Each path below is one point turned by a fixed rotation once a step. After each direction that follows a path, write how fast that rotation turns it, in degrees per step (0 if it stays still).
Each turn is a multiple of 5 degrees from 10 to 175, or 0.
Each row of a path follows its step; steps can be skipped.
path 1
step 0: [-4.7 9.5 2.9 -13.3 21.1 23.3 10.4 12.5 -18.5 11.8 6.4 -37.1 -18.5 31.8 9.2 -21.0 6.0 0.6 42.2 52.9 -5.9 -13.5 24.8 -28.3 -43.2 13.7 24.2 -15.7 10.5 -4.2 15.3]
step 2: [30.8 2.7 4.2 9.5 18.7 -16.9 -11.1 15.3 -16.1 10.0 -2.2 -7.9 -21.1 -39.6 0.2 21.4 12.1 -23.5 18.9 2.6 37.3 -33.6 25.1 3.8 -8.1 38.7 -34.9 -7.3 -3.8 46.4 -33.4]
step 3: [16.1 -16.9 14.4 27.9 1.0 3.8 -34.0 15.3 18.9 -30.5 -9.6 11.7 4.4 28.1 -3.8 -16.2 -24.6 16.4 22.9 -27.1 -29.5 -5.0 -31.1 -4.1 -13.2 -1.4 36.5 5.7 40.7 16.4 -40.8]
step 4: [32.9 61.1 18.1 18.7 13.1 20.7 -2.3 11.7 -20.7 27.4 33.6 -18.9 22.3 22.6 -1.2 22.8 -8.5 -15.2 -14.6 -0.1 -5.3 3.9 -23.4 38.1 21.6 9.4 -26.9 -10.7 12.9 -10.4 20.0]
step 5: [-29.1 19.1 6.7 6.5 36.3 3.9 6.8 0.8 8.2 6.3 -2.7 2.4 17.2 -4.5 -1.8 25.8 -41.8 7.3 9.1 23.8 25.2 -4.7 4.0 -39.8 -50.3 -26.3 41.5 -10.6 -10.5 28.0 18.5]
step 7: [41.2 14.5 11.9 -26.0 -6.4 -8.7 42.0 -4.1 11.8 11.8 -10.3 4.4 -25.0 6.6 -18.7 -32.4 -22.7 10.5 20.5 37.4 19.4 -19.0 -3.7 -5.4 -10.3 53.0 -16.6 3.9 3.2 40.5 -5.9]
step 9: [26.6 58.9 19.8 15.9 17.9 0.7 -17.9 11.0 -16.2 -18.1 17.6 -8.7 -7.4 -32.6 23.1 -7.0 -10.0 -25.2 -31.8 18.7 -13.3 33.2 10.8 36.0 -16.0 11.5 -3.0 15.9 -13.7 13.2 -27.8]
step 10: [-13.2 -21.1 -7.7 64.0 18.3 -14.7 4.9 -18.8 40.5 27.9 -1.9 13.3 12.1 23.0 -16.4 38.4 -24.6 8.0 -9.9 8.2 -0.3 0.7 -12.8 -1.0 -14.9 -7.7 2.1 -21.9 -1.1 41.8 -26.7]
step 11: [-2.5 16.4 4.5 22.8 4.2 42.5 -13.2 -4.7 13.3 7.6 5.8 3.4 -15.2 -30.3 7.9 -30.1 -12.4 19.0 -0.9 -15.1 40.4 -34.1 -23.9 50.0 -2.6 -17.2 -6.2 6.8 40.3 -26.1 26.4]
[-3.3 9.8 19.6 -11.4 3.7 5.6 16.8 9.9 -9.1 11.1 -1.6 -3.7 4.1 -7.4 -4.5 1.4 4.6 -0.3 -11.7 -3.4 8.1 5.9 5.9 10.2 2.9 19.7 -8.9 -10.8 -10.9 10.1 -8.9]	145
[-8.5 6.5 6.1 12.4 -15.7 3.2 5.0 -1.7 -6.0 -18.2 3.2 -8.4 -5.7 10.6 -14.0 -12.6 13.4 -12.5 0.6 7.2 -8.9 9.3 0.6 2.7 -11.9 0.1 6.7 -5.6 3.0 -5.5 -17.4]	120
[-13.5 13.3 -8.2 10.3 0.7 7.7 1.7 -5.0 -4.7 -0.5 -4.0 -8.3 12.3 1.2 -9.3 9.0 -8.6 -4.9 -14.5 -18.9 -3.0 -12.9 -6.6 10.6 -0.4 -3.3 13.0 -5.3 13.0 10.6 11.2]	55
[8.2 8.3 5.6 7.1 6.8 6.3 10.9 3.8 15.4 -6.3 -6.6 2.8 -11.1 11.9 8.1 10.4 22.6 -0.2 -11.4 -15.9 7.0 -5.5 -4.2 -9.7 11.5 -9.5 -0.9 -2.1 -2.5 -11.6 -2.3]	155
[-11.7 -5.0 -3.5 9.6 10.5 -3.1 9.1 6.6 3.9 -14.0 8.2 7.3 8.2 4.3 -9.1 6.9 3.9 8.1 16.6 1.7 18.1 -1.8 24.8 -3.6 1.9 2.3 -3.7 -7.0 12.5 6.7 3.0]	135
